A single turn carries every row of the set below to another of its rows. Some are shown first; where does it send the rows asked next?
Fef: [14,14,15,-13,15,-6,11,23,-4,5,-6,7,8,11,-2,-10,2,-14,18,-8,2,10,1,3,-2,16,-13,-2]
deve: [13,14,19,-7,11,-8,11,23,-4,6,-6,10,7,12,0,-13,3,-14,16,-5,1,9,0,2,-4,16,-10,-6]
sepuf: [-16,1,-2,-7,-18,-9,-18,12,13,14,4,-30,-5,9,-7,-26,-10,6,9,-15,7,-4,-17,1,-9,-7,-3,-9]
vide: [16,8,3,-23,17,-15,4,11,11,-14,4,-19,17,-1,1,-5,5,-5,-5,-12,-1,-15,-16,-7,-5,7,-11,8]
tunif: [2,-6,-9,10,-9,-8,-5,11,21,19,26,-7,-1,30,-4,-8,-8,0,8,-1,-7,-8,10,-2,-7,4,12,0]
Pume: [1,-16,2,-18,2,3,0,1,17,8,5,-9,3,-4,-11,-10,12,-6,26,-1,6,-15,-7,28,10,2,-9,-9]
mam: [12,6,10,-14,13,-20,3,9,12,-15,7,-17,16,1,6,-15,8,-5,-3,-3,-5,-17,-17,-11,-7,11,-9,-1]
gola: [8,-3,-20,-4,-1,-1,-4,14,20,19,23,-12,1,27,-11,6,-11,0,6,-13,-2,-6,12,3,-4,-2,8,13]
vut: [18,8,13,-8,-1,-16,4,12,5,-6,-2,-9,20,8,-1,-1,7,-4,-21,-11,0,-16,-19,-12,-9,3,4,3]
mirag: [7,-4,-13,6,-10,-4,-5,13,18,22,22,-7,2,31,-9,2,-9,0,1,-8,-3,-7,10,-1,-6,-1,14,7]
Redu: [-2,-17,11,-4,-9,-1,0,0,15,11,4,-2,3,1,-8,-15,15,-6,20,6,5,-17,-10,23,7,3,-1,-17]
nop: [14,14,20,-5,8,-7,11,23,-6,8,-9,12,8,14,-2,-9,3,-14,11,-6,2,10,-1,1,-4,14,-6,-5]
kelir: [0,-6,-14,2,0,-8,-6,11,24,14,30,-13,-2,25,-2,-11,-8,-1,17,-1,-8,-8,12,-1,-6,7,4,2]
Goso: [7,-13,-2,-22,0,9,2,3,13,12,-1,-8,7,-2,-18,4,10,-6,17,-10,10,-14,-7,30,11,-5,-6,-1]
guvor: [-14,2,-7,-16,-11,-7,-18,13,14,12,5,-34,-5,7,-9,-23,-11,5,13,-19,8,-3,-15,4,-8,-7,-7,-4]
gup: [8,-14,4,-11,-12,8,2,4,9,18,-6,0,9,4,-20,7,11,-6,5,-10,12,-14,-9,28,9,-9,5,-4]
teze: [-10,3,-10,-17,-12,-3,-17,14,12,15,1,-33,-3,8,-13,-15,-13,5,7,-25,11,-2,-15,5,-7,-11,-5,0]
Zuk: [5,-4,-21,-6,5,-3,-5,13,23,15,28,-16,-1,24,-7,-2,-11,-1,16,-8,-5,-7,13,3,-4,4,2,10]
sil: [12,6,16,-4,2,-21,3,10,9,-10,2,-10,17,6,5,-12,8,-4,-13,-3,-4,-17,-19,-13,-9,9,0,-4]
ropa: [-13,2,-1,-5,-23,-7,-17,13,10,17,1,-27,-3,12,-10,-20,-10,6,1,-19,9,-3,-18,1,-10,-10,2,-8]
vudus: [17,15,14,-13,14,-4,12,24,-6,7,-8,8,9,12,-5,-4,1,-14,14,-12,3,10,0,4,-2,13,-11,1]
Bepet: [3,-16,13,0,-18,2,2,1,10,17,-3,3,7,5,-13,-4,14,-5,7,0,8,-16,-11,23,7,-4,8,-14]
tidag: [17,15,17,-9,9,-5,11,24,-7,9,-11,11,9,14,-5,-4,1,-13,9,-11,4,10,-1,3,-3,12,-7,-1]
moze: [20,9,4,-19,10,-13,5,13,7,-9,-2,-15,20,4,-4,4,5,-4,-16,-16,1,-14,-17,-8,-6,1,-3,10]
palik: [-9,3,-6,-11,-20,-4,-16,14,9,18,-1,-29,-2,11,-14,-13,-12,6,0,-25,11,-2,-16,3,-8,-14,1,-1]

guvor turns into teze
Fef turns into vudus
gup turns into Bepet
Where do these go?
tunif turns into kelir
vide turns into moze

A single turn carries every row of the set below to another of its rows. Some are shown first; where does it send the rows asked next?
vabi: [23,6,-3,-4,14,5,-8,23,6,-9,-20,7,17,4,-24,11,-9,10,-1,7,9,8]
luga: [26,-5,-6,-1,14,5,-1,16,-7,-7,-2,5,17,2,-31,3,-5,5,-17,4,18,14]
dedol: [15,-17,1,4,34,0,0,2,-3,-8,-16,8,12,-11,-31,-4,-10,10,-15,7,10,4]
Kelu: [4,-9,-9,8,36,3,8,-3,-3,2,-9,-11,10,-16,-32,7,-4,7,-10,7,13,15]
kanu: [5,-1,-16,-2,11,-5,-16,6,4,-18,-34,-11,5,8,-15,12,-18,4,8,-3,5,-5]
sebor: [-15,8,-21,-2,0,-18,5,3,2,12,-1,-4,0,4,-39,10,-11,30,12,-18,4,-7]
vud: [7,-3,-8,6,31,-1,-6,9,6,-21,-28,12,9,-11,-26,1,-10,15,-1,12,7,8]
tez: [-8,5,-23,4,-8,-21,3,9,5,-8,-1,9,3,8,-38,0,-6,31,9,-17,3,-4]
lep: [-13,0,-22,-6,7,-20,2,-3,-14,12,5,4,-1,1,-42,6,-19,27,-4,-18,15,-10]
sop: [-7,1,-31,-1,18,-2,-10,-3,-10,-10,-19,-25,2,-1,-20,18,-17,-2,-3,-5,17,6]
gonat: [-10,-7,-29,-2,-1,-18,6,5,-6,-9,4,20,0,3,-45,-2,-19,28,-6,-11,2,-6]
fir: [-6,-1,-24,0,-1,-24,0,3,-11,-9,6,18,2,5,-43,-5,-14,30,-7,-18,14,-7]
rupu: [9,6,-19,-4,24,9,-3,10,-15,1,-1,-8,13,-8,-31,17,-9,4,-15,6,25,20]
dipo: [-4,5,-17,10,33,3,0,5,7,-12,-21,-8,8,-17,-27,12,-3,12,4,11,9,18]
Lese: [19,-19,-8,1,6,-7,-7,4,-2,-21,-19,-5,9,13,-21,-3,-12,1,-9,-8,9,-4]
kab: [-18,-1,-27,-4,1,-15,13,3,2,11,1,0,-2,2,-42,12,-18,27,6,-11,-4,-5]
mupip: [-15,-7,-27,-7,7,-17,9,0,-11,9,6,9,-2,0,-46,6,-24,25,-7,-12,4,-8]
vas: [7,-17,-22,2,13,-3,-2,-5,-16,-12,-5,-19,6,4,-26,3,-10,-6,-19,-9,20,7]
zop: [-12,-1,-29,1,-7,-16,11,9,7,-7,-1,11,0,5,-42,3,-12,29,7,-10,-7,-3]
venag: [6,18,-17,-6,22,8,-11,18,-2,0,-18,-5,11,-5,-25,23,-13,9,3,9,15,13]

vud turns into dipo
Lese turns into kanu
mupip turns into gonat
Where do these go?
tez turns into sebor
rupu turns into luga

